[  9 -30  24 -34 -41 -44 -33  27  23 -37   4 -39  17  10  10  23  14   9
 -37 -27  14 -31 -34  14  21 -25  23 -41   9 -29  16] : bofu
[ -6  32 -20   5  38 -69  32 -61 -18  31 -10 -10  36  -3  31  -8  33   1
 -48 -67   4  20  18 -57  38 -54 -53  24 -61 -46 -51] : zinu
[ 23 -37 -25  21   9 -27  23  27  16  24 -39  10 -34  17   9   4 -29 -30
  14  10 -31 -37 -34 -44  23 -41 -41 -32   9  14  14] : ner
[ -8  -6  -8   2  -5 -23  -7 -21  -9  -6  -7  -5  -3  -4  -6 -11  -5  -4
 -20 -25  -2  -5  -9 -22  -6 -23  -8  -8 -24 -19 -19] : fole
[-11   7 -18   7  13 -36  11 -36 -21   8  -8  -9   9  -3   8 -13  10   0
 -30 -40   3   2 -13 -35  13 -39  -6 -14 -37 -29 -30] : gasad
[ 16   9  23 -34  14 -34  10 -31  21   9  24  27  14 -41   9  23  10 -41
 -26 -37 -39   4  17 -30  14 -33 -44  23 -37 -27 -29] : kefe
[ -6  32 -20   5  38 -69  32 -61 -18  31 -10 -10  36  -3  31  -8  33   1
 -48 -67   4  18 -17 -68  38 -64  -7 -15 -66 -55 -56] : tud
[ -1 -78  25 -15 -85  67 -80  56  19 -76   9  10 -81 -19 -78   1 -84 -17
  39  53 -21 -52  16  73 -83  54 -17  19  57  49  57] : Bogu
[ -6 -31   4  -5 -32   8 -31   5   1 -29   1   3 -29 -10 -31  -7 -31 -12
   0   2 -10 -21   1  12 -32   5 -13   2   5   6   7] : nem
back: [ 14 -34 -31]
bofu
has: [  7  13 -36]
yes
order: [-39   4  17 -30  14 -33 -44  23 -37 -27 -29  16   9  23 -34  14 -34  10
 -31  21   9  24  27  14 -41   9  23  10 -41 -26 -37]
kefe
order: [ 27  23 -37   4 -39  17  10  10  23  14   9 -37 -27  14 -31 -34  14  21
 -25  23 -41   9 -29  16   9 -30  24 -34 -41 -44 -33]
bofu

[ 49  13  23  15 -69  66] = dibes
[ 15  13  37  49 -33  38] = derug
[ 33 -61 -51 -57  36  38] = lev
loc: [37]
derug, 3
loc: [33]
lev, 1
back: [15 23 13 49]
dibes
back: [-69  15]
dibes

[-53 -75 -54  30  -9 -58 -52 -52  33  -7  -9] = tutir
[-49  42 -65 -47  41  35  43  34 -46 -58  43] = Ruk
[-52 -57 -56  64  38 -50 -55 -59  55  40  38] = veb
[ 36  41  34 -65 -47  43  43  42 -58 -46 -49] = dedu
asked: [-53 -75 -53  30  -8 -58 -52 -51  32  -7  -9]
tutir
order: [ 36 -49 -47  41  34 -65  42 -46  43  43 -58]
dedu
has: [-57 -56  64]
yes
back: [ 33 -52 -52 -58]
tutir

[ 70  21  25  45 -12 -54  50 -72  -8 -21  24 -72  18 -17 -51  -5  40 -29
 -54  14  34  28  -7  32] = mapim
[  3 -34  -3  23  17 -11 -11  -9  -9 -16  17 -27   8  26   3  18  10  18
  13 -45 -10 -17 -51   4] = kinev
[ 64   7  33  36 -31 -63  55 -50  35 -16  18 -26 -11 -25 -52   6  26 -21
 -13   9  27  12  -7  52] = pupuv
[ -3  -9  17  10  18  13  -9 -27 -46  18  26 -51  17   3 -16   4   8 -11
 -34  23 -10 -17 -11   3] = pid
[ 70  19  25  44 -13 -52  51 -72  -5 -21  23 -70  17 -18 -54  -5  41 -30
 -54  15  32  25  -8  33] = Nobop
[ 30   2  18  26   3 -17  18 -45 -25  -2  24 -57  16  -7 -32   1  21 -19
 -42  20  10   1 -12  17] = geb
[-13 -25  23   0   3   7  -8  -2 -12  21  18  -5 -11  -3 -10  15 -11   2
   5  21 -19 -34 -13  14] = logak
[ 72   6  38  37 -39 -74  64 -46  50 -20  18 -12 -21 -26 -58   7  23 -17
  -1   3  31  13  -9  57] = nibu
[  6 -18  31   4 -14 -21  14 -10  20  12  18   7 -22 -13 -24  14  -5   2
  15  13  -6 -21  -9  30] = Telim
[-17 -16  16   4  18  19 -15 -10 -22  18 -24   7 -13  12  20   8  -4  -2
 -23  24 -18 -28 -12   1] = Sazum
[-33 -22  15  -4  24  35 -28  -6 -54  28  23 -37   9   8  -2   8  -9   1
 -21  29 -27 -34 -12  -5] = fenor
[-13 -13  16   5  24  20 -15 -23 -53  18  24 -50  17   3 -13   4   2  -7
 -35  30 -17 -20 -12   1] = duk
back: [-24 -13 -22   7  18  12  20 -10]
Telim
asked: [-13 -28  21   1   4   8  -8  -3 -13  20  19  -4  -9  -2 -11  12 -10  -1
   5  23 -17 -35 -11  14]
logak
back: [-27  17 -16  -9  -9 -11 -11  17  23  -3 -34   3]
kinev
order: [ 52  -7  12  27   9 -13 -21  26   6 -52 -25 -11 -26  18 -16  35 -50  55
 -63 -31  36  33   7  64]
pupuv
order: [-51 -46 -34 -27 -17 -16 -11 -11 -10  -9  -9  -3   3   3   4   8  10  13
  17  17  18  18  23  26]
pid
back: [-37  23  28 -54  -6 -28]
fenor
asked: [ 72   7  39  37 -39 -73  63 -46  50 -20  18 -11 -21 -26 -58   7  23 -18
  -2   3  32  14  -9  57]
nibu

[-34   6  22  36  55 -29  -6  44  36  -1 -10   9 -35   8   4  29   6 -50
  37 -27  15  32 -23  17   7  30 -33  -3  -7  35  -9  16  46 -21  41 -66
   3 -32 -63 -38 -13 -32 -11  24 -46   2] -> sifa
[ 36 -35  37  -3 -23  29 -27  36   2  17  -1  55  24 -50 -10 -32 -63  35
 -13  16 -46 -33 -34  30  -7   8 -38  14   9   4  -6  46   6  22 -66   3
   6  41 -11 -21 -29 -32  44   7  -9  32] -> tuz
[-16  12   6  48  40 -15  -9  48   3  -5 -10  12 -34  11 -10 -18  11 -57
  42 -21  11 -18 -51  15  21  59 -28 -16  -6 -68 -26 -43   3  13  49 -20
 -43 -45  47  16 -21 -30 -26   8  10  -2] -> Sug
order: [  2 -46  24 -11 -32 -13 -38 -63 -32   3 -66  41 -21  46  16  -9  35  -7
  -3 -33  30   7  17 -23  32  15 -27  37 -50   6  29   4   8 -35   9 -10
  -1  36  44  -6 -29  55  36  22   6 -34]
sifa
order: [-68 -57 -51 -45 -43 -43 -34 -30 -28 -26 -26 -21 -21 -20 -18 -18 -16 -16
 -15 -10 -10  -9  -6  -5  -2   3   3   6   8  10  11  11  11  12  12  13
  15  16  21  40  42  47  48  48  49  59]
Sug
loc: [42]
Sug, 19
asked: [-34   6  22  36  55 -29  -6  44  36  -1 -10   9 -35   8   4  29   6 -50
  37 -27  15  32 -23  17   7  30 -33  -3  -7  35  -9  16  46 -21  41 -66
   3 -32 -63 -38 -13 -32 -11  24 -46   2]
sifa
has: [ 24 -50]
yes
asked: [-17  12   7  47  39 -14  -9  47   3  -6 -10  13 -34  11  -9 -18  10 -56
  42 -21  11 -18 -50  15  21  59 -29 -16  -6 -68 -26 -42   3  13  49 -20
 -44 -45  48  16 -21 -29 -25   9  10  -2]
Sug

[ 22  22   5 -12 -22   7  12  65 -55] -> ralo
[ 41  49   8 -18  14 -10 -50 -33 -24] -> ledod
[  1   5  12   9  15 -14   2  -3  -6] -> vuna
[ -7 -22  16  46  16 -21  18 -18  47] -> Dos
[  8  24  16  46   6 -13 -19 -13  42] -> kib
[ -8   6  34   2  -6 -54 -17  20 -27] -> Dogu
[ 40 -38  -3 -25  37  51  14  -4 -30] -> Vod
[-27 -17   6   2 -54  -8  34  20   7] -> sut
[30  6  7  4 14 12  8  5 -2] -> zope
[-27 -17   6   2 -54  -8  34  20  -7] -> bena
[  0 -10   8 -21 -27  -5   0 -22  -8] -> mok
loc: [-14]
vuna, 6
has: [  6  34   3  -6 -54]
no
order: [ -7  20  34  -8 -54   2   6 -17 -27]
bena
loc: [-55]
ralo, 9
back: [ 20 -17]
Dogu

[ 20  21   7  22  -7  23   9  -1   5   8  -7 -27 -24 -18   2 -51  12 -33
 -19]  bune
[-26 -16  -1  -5  13  10  13   0 -18  11   0  12  -7  12  -1  18  -2   0
  15]  zavom
[  0  31   9  40  -2  54  28   2  -1  27 -10 -47 -45 -24   4 -86  17 -62
 -29]  Mulit
[ 11   9   2   6  -5   2   0  -1   5  -1  -2  -9  -6  -8   0 -17   3  -8
  -8]  dosil
[  4   2   0   1  -2   0  -1   0   3   0  -1  -2  -1 -24   0  -4   0  -2
  -3]  lema
[ 4  2  0  1 -2  0 -1  0  3  0 -1 -2 -1 -2  0 -4  0 -2 -3]  domap
[-40 -21  -1  -6  18  19  21   1 -28  17   0  17 -15  16  -2  23   0  -6
  22]  fifeg
[  2   4   0  12  -7  11   2  -1   7   2  -5 -17 -12 -13   0 -32   6 -18
 -13]  nerip
loc: [-16]
zavom, 2
asked: [ 11  10   3   6  -4   1   0   0   6  -1  -2  -9  -5  -8  -1 -18   3  -9
  -8]
dosil
has: [-1  0]
yes
asked: [ 4  2  0  1 -2  0 -1  0  3  0 -1 -2 -1 -2  0 -4  0 -2 -3]
domap
asked: [-26 -16  -1  -6  14  10  14  -1 -17  10  -1  12  -8  13  -1  19  -2   0
  15]
zavom
loc: [-51]
bune, 16

[  6  28  18   5  14  -8   1 -12  -9  -2 -21  -3  -9   3  -7  -3  17 -11
   8 -11  -4  -9  -1  13   3 -23 -17 -22  10  -8  -6  12  -1 -14  -6 -17
 -13   7   5 -28   3  29] -> vivi
[  4   7 -10   0   0   0  12  10  -1  -3   7  -2   1  -1   1   7   1  -7
   1  -2  -1  -7   0  -7   4   5   3   2 -16   0  15  -1  -2   4   1  -3
   4  -9   2   9   3 -11] -> fuf
[-13   2  -5   8 -23 -10   6  14  20  17  -1 -17 -28  -1  14 -15 -16  10
   6   5 -19  -6 -12  37   2   3   9   2 -16  15   8  12 -28 -16 -11 -12
   0   7  22 -17  10 -20] -> kepip
[ -8 -22 -11 -23 -17   7   8 -17 -14  -6 -28 -21  -6  -7  -9  -3  29 -12
   5  -1  -4 -10   3  28  -9  17  -2  14  -3   6  13  12   3  -1  -8   1
 -13  18   3   5 -11  10] -> Beg
asked: [  6  29  19   4  14  -9   2 -12  -9  -1 -19  -3 -10   2  -5  -3  17 -11
   9 -12  -5  -8   0  12   4 -25 -18 -21  11  -7  -6  12   0 -14  -6 -18
 -12   7   5 -28   3  28]
vivi
order: [  5 -28   3  29   6  28  18   5  14  -8   1 -12  -9  -2 -21  -3  -9   3
  -7  -3  17 -11   8 -11  -4  -9  -1  13   3 -23 -17 -22  10  -8  -6  12
  -1 -14  -6 -17 -13   7]
vivi
has: [  7  23 -17  10 -20]
no
has: [-10   0]
yes

[-47 -45  11 -30  71  -2 -11  73 -18  59 -74 -35   3 -52 -62   7  17  75
  45 -17 -43 -47 -59  50 -74  32 -53  63  13 -28  85 -80 -17  35  52  37
  31 -82 -38   8 -38   7 -60  39 -15  -9] -> lar
[-56  -8  -5  37  12  58 -62  24 -78  66  55  55  -1 -80  67  22  63  81
 -10  29  35  55  75  12  63  13   1 -18  12 -81 -23  63  81  72  76  39
 -30 -49  72  75  78 -47  26 -45 -27  81] -> zat
[-47 -45  11 -30 -34  -2 -11  73 -18  59 -74 -35   3 -52 -62  26  17  75
  45 -17 -43 -47 -59  50 -74  32 -53  63  13 -28  85 -80 -17  35  52  37
  31 -82 -38   8 -38   7 -60  39 -15  -9] -> vezen
[  1  55 -80  66  26 -26  12 -18  63 -56  29 -45  -8 -30 -81  24 -62  76
  58  75  67  22  81  81 -47  72  63  55  63  -1  13 -10 -78  55  35  12
  12  78  72  37  -5  81  39 -49  75 -23] -> firu
[-77  65   7 -33 -63  61 -19 -72  24 -45  44   4 -39  53 -62 -13 -32  33
   4 -21 -73  26 -38 -34  13  -8  49  18  -9  73  49  55 -20  79 -83 -62
  12 -32  43 -62  -4  62  47 -58 -40  47] -> Nav
order: [-81 -80 -78 -62 -56 -49 -47 -45 -30 -26 -23 -18 -10  -8  -5  -1   1  12
  12  12  13  22  24  26  29  35  37  39  55  55  55  58  63  63  63  66
  67  72  72  75  75  76  78  81  81  81]
firu
order: [-23  75 -49  39  81  -5  37  72  78  12  12  35  55 -78 -10  13  -1  63
  55  63  72 -47  81  81  22  67  75  58  76 -62  24 -81 -30  -8 -45  29
 -56  63 -18  12 -26  26  66 -80  55   1]
firu

[  0 -16 -49 -24   8 -62  16] : deda
[  7  13  -5  21 -29 -69   4] : tida
[ -8  27  -8  35   5 -69 -12] : telu
[  7  17  44  22 -26  38 -11] : badu
[  7 -16 -52 -28   5 -67  16] : femok
[ -8  36   6  48   0 -63 -18] : mirut
[-49 -16   8   0 -62 -24  -8] : foti
[  4   6  36   7 -14  57 -19] : Riku
[  5  31  50  42 -29  18 -18] : futip
[ -2  19  50  23  -8  64 -19] : dapa
[ -6  41  32  50 -12 -36 -22] : gab
asked: [  4   7  36   7 -14  56 -17]
Riku
loc: [41]
gab, 2
back: [-62   8 -24 -49 -16   0]
deda

[-16 -14 -35  21   4 -34 -18  20 -28  17  31 -19  16 -47 -24  -9 -40   3
  43 -29   8 -35 -36] : Gol
[ -4   9  -7   3  10   6  53 -17   4 -39 -22 -21 -24   3  33  17  22 -26
 -10 -12   1  63   4] : Ropaz
[-11  -3 -13  35   2 -27  -9  11  -6  35  42   7 -29   3  -9 -35 -40 -24
 -36 -47  16  43   8] : zeseg
[-16 -14 -35  21   4 -34 -18  20 -28  17  31 -19  16 -47 -24  -9 -40   3
  43   7   3   1   7] : tib
[-18   1 -19   6  -2  -7  27 -15  -8 -21  -8 -19 -25 -12  19  -1  12 -11
  -1 -26   8  40  -8] : Vuv
[-13   1 -25   8   0  -8  21 -10  -6 -13  -2 -14 -18 -11  14   0   7  -8
  10 -22   8  29  -8] : det
[-13   1 -15   8   0  -8  21 -10  -6 -13  -2 -14 -18 -11  14   0   7  -8
  10 -22   8  29  -8] : moze
[ -8  -8  21   8  -8 -22  -2 -13 -26 -13   7 -11   8   1  14   0 -10 -14
   0  29  10  -6 -18] : Popa
order: [ -8  29   8 -22  10  -8   7   0  14 -11 -18 -14  -2 -13  -6 -10  21  -8
   0   8 -25   1 -13]
det
back: [-36 -35   8 -29  43   3 -40  -9 -24 -47  16]
Gol
loc: [11]
zeseg, 8

[ 43 -14   9  -7] = felat
[-79  18 -18 -27] = sul
[  4 -19  24 -31] = monid
[-67  -5  -8  10] = ruvi
[-29 -19  24 -31] = fef
asked: [  4 -19  24 -31]
monid
has: [ 43 -14]
yes
asked: [-29 -19  24 -31]
fef
loc: [9]
felat, 3
loc: [-7]
felat, 4
asked: [ 43 -14   9  -7]
felat

[  1  40   2  10  41 -33  62   7 -20  18  41  17] -> rivo
[ 21 -39  11  42   6  40  13   8  -4  23  -7 -35] -> maf
[-13  31  20   8  11 -35   4 -17  -5  10  -7 -38] -> Vara
[  9  22 -15  -8  41 -11   6 -45   0  26  13   9] -> fipuv
[  1  62  10  40   7 -33   2 -20  41 -11  49  12] -> gipid
has: [  7 -33   2 -20  41]
yes
loc: [31]
Vara, 2
back: [ 41 -20   2 -33   7  40  10  62   1]
gipid
order: [ 12  49 -11  41 -20   2 -33   7  40  10  62   1]
gipid
order: [  6 -45   0  26  13   9   9  22 -15  -8  41 -11]
fipuv

